Families of rows that turns and mirrors carry onto each other, the same ones carrying the whole set onto itself: the rest of each named row's family, in list order
11 families of 3 rows
domin: [ -3 -11  -3  20  -1  -2   5   6 -23 -14  21 -24   3  20]
pof: [ -5   2   4   5 -37   0   0 -16   3  -4  16  23 -11  23]
fomu: [ -4  -3  -2  -4 -13  22 -14  -3 -22 -22   1  27   9   4]
Sir: [  2   6 -20  -4 -26   2 -11 -26  -2   4  14 -13 -14  23]
bigo: [  8 -16   1  28   0 -17  -7  10  -6 -17  12 -14  16  -8]
nerab: [ 14   3 -16 -14 -27   8  10  -6 -17 -15  -8  17 -18   4]
pazof: [ -3 -14   5  30 -31  -6   2  -9  11 -22  13  -9   6  17]
tise: [ -8   5   5   1  -5 -22   5  -5  22  10  13 -10 -13  17]
sukis: [  5   8  -2 -11 -16  38  -4  -2  -7  -2   7   2  -3  -3]
gak: [ -8  12  -5 -10   3   6   0 -17   8 -10 -14  11  -7 -24]
Fosu: [ 17 -11 -10   6 -18  12  13   7 -12 -33 -12  -8   1  -8]
kidu: [  6   4   8  -4  -2   8  -7  12 -18   0  12  28   2 -13]
Lol: [  6  -9  -9  16 -15  16  -5  -5   3 -17   8 -36   9   2]
ninol: [ -2  -5 -19   5   8  -2 -11   9  -9 -22  -9  30  13  -4]
Nevop: [ -6  11  17 -11   1   4   8   9  16  11   9   8 -10   2]
rana: [ -6   2  -7   1  -7  -5   2  -5 -28   3  25  -1 -13  31]
kilat: [  1   1 -27   2  -5  -7   2   3   7  22  14  -9 -22  10]
mepan: [  3   2 -16  -2   2  17   6  19   4  16   9   0 -13  -7]
Reta: [ 14  -9 -24   6 -29 -16   8 -14  -9 -24  -6 -12 -12  15]
ses: [  3   1 -11   6 -14 -34 -13 -15 -10   7  20  11 -10  15]
riro: [ -3   1   6   2   2  20   6  14 -30  -6  19   2  -2  12]
kele: [ -6  -5 -18   4 -23 -12 -20 -24 -16 -16   7  13   0  27]
Takil: [ -4  -2  15  10   4  -5   9  13  23  -3   7 -19   3  -1]
bedu: [ -7  -1  -8   9   5  -7   1 -18  14 -21 -13 -14   2 -22]
depa: [ -4  -6  12  20  -1  -9   0   1   6 -26  -7 -16  13 -17]
rofip: [  3 -10 -20  16   3   1   5  16  10   8  10 -25  -6  -2]
pugu: [ -3 -12 -26  18   5 -21 -12   1  -3 -26  -7  11  15   6]
dafer: [ -2  -5  17  13 -25  24   6   6   3 -19   9  16   7   0]
ruror: [ -5  -1 -28   2   0 -20 -14  -6  -7 -13  -5  31   3  12]
lifat: [ -2 -19  -8  22 -12   2 -15  -5 -13 -35   1  -7  21   8]
Nalos: [ -7  16  14 -12  -6   4  -1  -4  -5  -6  -5  27  -7 -14]
sasel: [ -9   7  -4   5 -16 -36  -6 -27   5  -6   1  -1 -12  11]
Tolu: [-10   9 -16  -2  -3 -19  -3 -33  12  -7  -9   0 -13  -8]

Same family as Takil: tise, Nevop
Same family as kidu: bigo, ses
Same family as Tolu: gak, bedu
Same family as Sir: sukis, Lol
Same family as riro: domin, rana
Same family as pugu: ninol, ruror
Same family as pof: pazof, dafer
Same family as Nalos: depa, sasel

Families of rows that turns and mirrors carry onto each other, the same ones carrying the whole set onto itself: the rest of each named row's family, in list order
5 families of 6 rows
kora: [-23 -31  -3  -6  -9  34 -20  -8 -11  30  17  -5]
kife: [-29 -22   7 -12  -2 -13   2 -20 -60  -2  -4  14]
sebis: [-28 -23   5 -10  -8  -9  12  -9 -55 -12  -1  -6]
Leton: [-15 -42  -3   9  14  31  -9 -17 -34  22  20   4]
dud: [-12 -38 -15  12  -4  33  -8 -21 -35  16  17 -10]
zav: [ -3 -29 -13   1   4  11  -1 -19 -57 -10   1  -8]
Nez: [-23 -25   5 -17  -3  -9  19 -24 -53  -4  15  -5]
gos: [ -5 -21 -13  11   0  27 -10 -31 -40  24  12   4]
delu: [-36 -20  13 -26 -13  13 -15   4  -9  21   7  -1]
daz: [-39 -17  17 -28 -13  -8   1   4 -31   1  -1  -1]
Miteg: [-16 -33  -3  11  -4  11  -4 -27 -63  -4   0  -6]
Sutub: [-15 -24   7 -19  -2  -8   2  -7 -55 -14  -7  -3]
sedi: [-27 -22  18 -39 -10  -7 -10   1 -33   0  -5   2]
Kur: [-37  -3  14 -33  -8  -3  11 -12 -36   1   9  -1]
nos: [ -3 -32 -22   1   3  32 -15 -22 -37   8  12 -10]
dubo: [ -6 -28  -8  15  -4  32 -15 -27 -39  18   8  -9]
razo: [-32 -14   4 -27  -7   1 -19 -11  -9  30  12  12]
suzo: [-14 -19  -3  -3  -8  28 -24 -16 -10  30  12  -8]
Nebuz: [-39  -2  15 -28  -3  20  -8  -3 -17  17   8   6]
sibi: [-34 -29   7 -10  -6 -14  -2 -16 -57 -11  -4  -1]
Zuvu: [-15 -34 -11  10  -3  12   8 -21 -57  -4   9 -11]
luf: [-29 -21   7  -7   9  37 -17  -5 -16  27  13   8]
ripep: [-14 -30 -11 -18  -5  33 -28 -14 -14  23  16  -5]
Dusa: [-12 -44  -4   4   8   8  10 -27 -52   7  22  -3]
Nepa: [-41 -20  12 -28 -10 -18 -10  -5 -27   2   0   0]
bikal: [-12 -23  -6   9   1   9   1 -30 -63   5   2   7]
Les: [-15 -16  -8  -7  -4  23 -20 -22 -13  37  17   6]
soze: [-40 -17  12 -30  -6 -17  -8 -10 -33  11   1  16]
pim: [-26 -25   9 -38 -11  14 -25  -2 -12  18   7   0]
Faz: [-32 -15   7 -24 -11   3 -21  -5  -3  23   8  -3]

Same family as pim: zav, Sutub, sedi, nos, ripep
Same family as sebis: kora, dud, delu, daz, Zuvu
Same family as Kur: Leton, Nez, Nebuz, luf, Dusa

Families of rows that turns and mirrors carry onto each other, the same ones carrying the whole set onto itself: the rest of each named row's family, in list order
4 families of 8 rows
runi: [-14  10  24  19  -3   2 -11  -8   5 -11 -33]
zam: [ -6   3  22  13 -13 -10   6 -17   1 -14 -10]
maket: [-27   9  20  24  -7  14  -4   5 -12 -22 -10]
Vip: [-36  -8   3   1  25  -6   0  23 -13 -18 -25]
neref: [  2 -12 -15  -1  -8 -10 -23  11  -5  15 -26]
fugo: [  3 -19  -8  11 -12  -7   0  -7 -23 -26   2]
Dusur: [-34 -14  22  -3  -1 -13  -6  -9  -4  -9 -38]
dez: [  1 -28  13   6 -14 -13  -3  -6 -13  13 -14]
rufod: [ -8   5  26  11 -15 -13  -3  -9   5 -22 -14]
girik: [-15   8   7  14  10   3   5   8 -17 -30   5]
fezud: [-17  11  17  10  13   5  -6   5 -18 -28   3]
Bul: [ -4 -20 -22  20 -15  -5  -8  -1 -24 -24  -6]
Lim: [  4 -15 -27  14 -10  -1 -16   9 -24 -15 -13]
tud: [-14 -18  -2 -17  11 -15 -16  17  -4  13 -20]
bulir: [-12   7  21  16 -11  -4 -10 -17  11 -10 -16]
tefut: [-38  -9   3  16  21   3 -10  18 -15 -23 -28]
Kupag: [-15 -11 -22 -13   7  -8 -11  20 -13 -25  -1]
fimuk: [-44   0  17   4  -6   3 -10   8   3 -12 -35]
Luz: [ -2 -25   6  11 -17 -18   0   3 -21  15 -16]
vozo: [ -2 -15 -17   8 -13 -12  -2 -12 -29 -21  -6]
rigem: [-17   8  14  28   5  10  -7   9 -12 -23   3]
zigov: [-15  -3 -26 -11  -3 -15 -11  21 -11 -19  -1]
bam: [-40 -12  12   4  -5  -9  -9   0   8  -8 -40]
mesus: [-21 -14 -29 -10 -11   0 -21  16 -16  -2 -13]
gel: [-10 -11  -8  -4   2 -11 -22  15   3  22 -19]
lege: [-23  -8 -32  -9  -1  -6 -21  14  -7 -16  -8]
lal: [-29   4   7  18  15   7 -11  12 -11 -31 -34]
Kog: [-31 -14  18  -3   0 -16   2  -4   3   1 -38]
naro: [ -1 -24   3  20 -15  -4  -9  -4 -18  17 -11]
linup: [ -2 -17  -8   9 -23   3 -14   0 -22  13  -6]
Viniz: [-32  -9  14   7  19  -7  -5  28 -16 -21 -28]
Mibag: [-11  -8  -7 -13  11 -16 -16  13 -12  19 -17]

Same family as lal: runi, maket, neref, Lim, fimuk, mesus, linup
Same family as girik: zam, Vip, fugo, dez, tud, Kupag, Kog
Same family as Luz: Dusur, rufod, fezud, vozo, zigov, Viniz, Mibag

Families of rows that turns and mirrors carry onto each other, the same ones carrying the whole set onto itself: the rest of each named row's family, in list order
5 families of 3 rows
Kaza: [  3   1   3  35 -16  13  23   1]
sozud: [-23   8  16  26 -19  -3  26  -4]
Datot: [-19  -9  23  10 -12  -3 -13 -20]
Vav: [-9 10  8 11  8 25 12  6]
nibin: [  5  -1  -1   7  13  16 -11 -18]
Noda: [ -1  -1  -2  29 -15 -18  11 -35]
Gebu: [-15  -6  19  -8   1 -18  14 -22]
kesa: [ -3 -12  18  20 -11  19  -6   1]
ras: [ -8  -3   8   0   0 -24  24 -28]
lonu: [-12  23  27  17  10   6  21   0]
Zalus: [ 10  12 -15  22   8  11  20 -15]
Gunu: [ 15 -12  -3  30 -11   6  -1 -20]
gomur: [  0   7  25   8  16   0 -13 -23]
lor: [ 11  20   3  27  12 -10  19 -28]
Lezi: [-18   1  16  -2  -2 -17  30 -14]

Same family as nibin: Vav, Zalus
Same family as Noda: sozud, Datot
Same family as Gebu: ras, Lezi
Same family as kesa: Kaza, Gunu

Families of rows that turns and mirrors carry onto each other, the same ones carrying the whole set onto itself: the rest of each named row's family, in list order
5 families of 8 rows
dev: [ 10  13   2   3  10  19 -10  19 -17 -27]
dodop: [ 10  23   9  19   2  -2 -28 -17 -10 -14]
dalu: [  1 -14 -13  22 -10  23 -13  -1  -4  -7]
Fibaf: [ -7  12   8  16  -4  -9 -24   0   6 -13]
Fene: [  3  40   3 -14 -14  -1   9   4 -13   8]
Popo: [ 17  39   2 -11  -5  -4   2  -5 -21   9]
Dosol: [  1  30  -2   4  18  11  -2  21 -20  -9]
muno: [ -4  -4 -14   8  10  21 -12 -14 -21 -22]
sizep: [ -7  -3 -16  20 -12  23 -12 -24 -22  -4]
Rulo: [ 26  20 -11   9  11  11 -19  10 -16 -18]
lolaf: [  1   1  -1  -9 -15  -8  -8  23 -15  -4]
bab: [ 13  31  19  14  -3  28 -12 -18 -13 -12]
Lof: [ 22  32  -8   5  -6  32  -9 -23 -10 -13]
Vos: [  1  27 -17  -8 -12  35   6  -8 -31   3]
basu: [  6  23  14  22 -13 -12 -14   3  -8 -18]
Mab: [ 18  24  -9  19   0  26  -3 -28 -10   6]
noz: [ -7  24 -12   7 -28   3   3 -25  -4  12]
fozag: [ 10  47   2   4 -16   0   0  10 -25  -2]
gam: [ -1  43   4   1 -25   5  -5   7  -4  12]
gedoz: [ -2  21  12   0 -37   7 -11 -15 -16   9]
giref: [ -8   1 -15  -9 -10  -1  -5  22  -7 -14]
zirir: [ -1  15 -19 -25  -3  16  10  -6 -26  -4]
rubu: [-11  12 -18 -11 -15  27   3  11 -19  14]
mok: [  2  -5 -14  24  -4  23 -12 -10  -7 -23]
sak: [  8  31   6   1   8  31   1 -20 -22   6]
tez: [  4  21   9  34 -15   7 -16  -1   5 -10]
dekom: [  2  13 -21   8  24  18 -14   9 -12  -9]
nimi: [ 10  18  11  31 -19  -8 -15  -5 -15  -3]
Rom: [-19   4  -2   5 -12 -10   2  16 -11  -2]
Duzo: [ -8   4 -15   7 -20  -5 -26  14  -6  -7]
laro: [-12   4   0   8 -36   7   1 -15  -2   5]
Nuv: [-19   8 -28  -5 -13  -2  -5  10 -12   1]
ledov: [  0  13 -25 -11  -6  34  12 -10 -12   2]
reg: [ -7   5   1   1 -26   8   7 -16  -9  21]
faf: [ 17  31 -11   2  17  15  -4   8 -17 -21]
Koset: [ -6   9  -8   4 -34  15 -15 -28  -5  -2]
keses: [  7  38   8 -12  -2   2 -13  17  -7   3]
Kas: [  9   7 -21 -20   3  27   3   0 -10   5]
safi: [ 13  35   5  19  -8  23   2 -29 -12  -3]
Bufaz: [ -7 -10 -12   6  -2  23  -7 -16   5 -12]

Same family as Vos: Fibaf, Dosol, muno, bab, gam, Nuv, Koset
Same family as Lof: dev, noz, fozag, zirir, tez, Rom, Bufaz
Same family as safi: Fene, basu, giref, mok, laro, ledov, faf
Same family as dekom: dodop, sizep, gedoz, rubu, sak, Duzo, keses

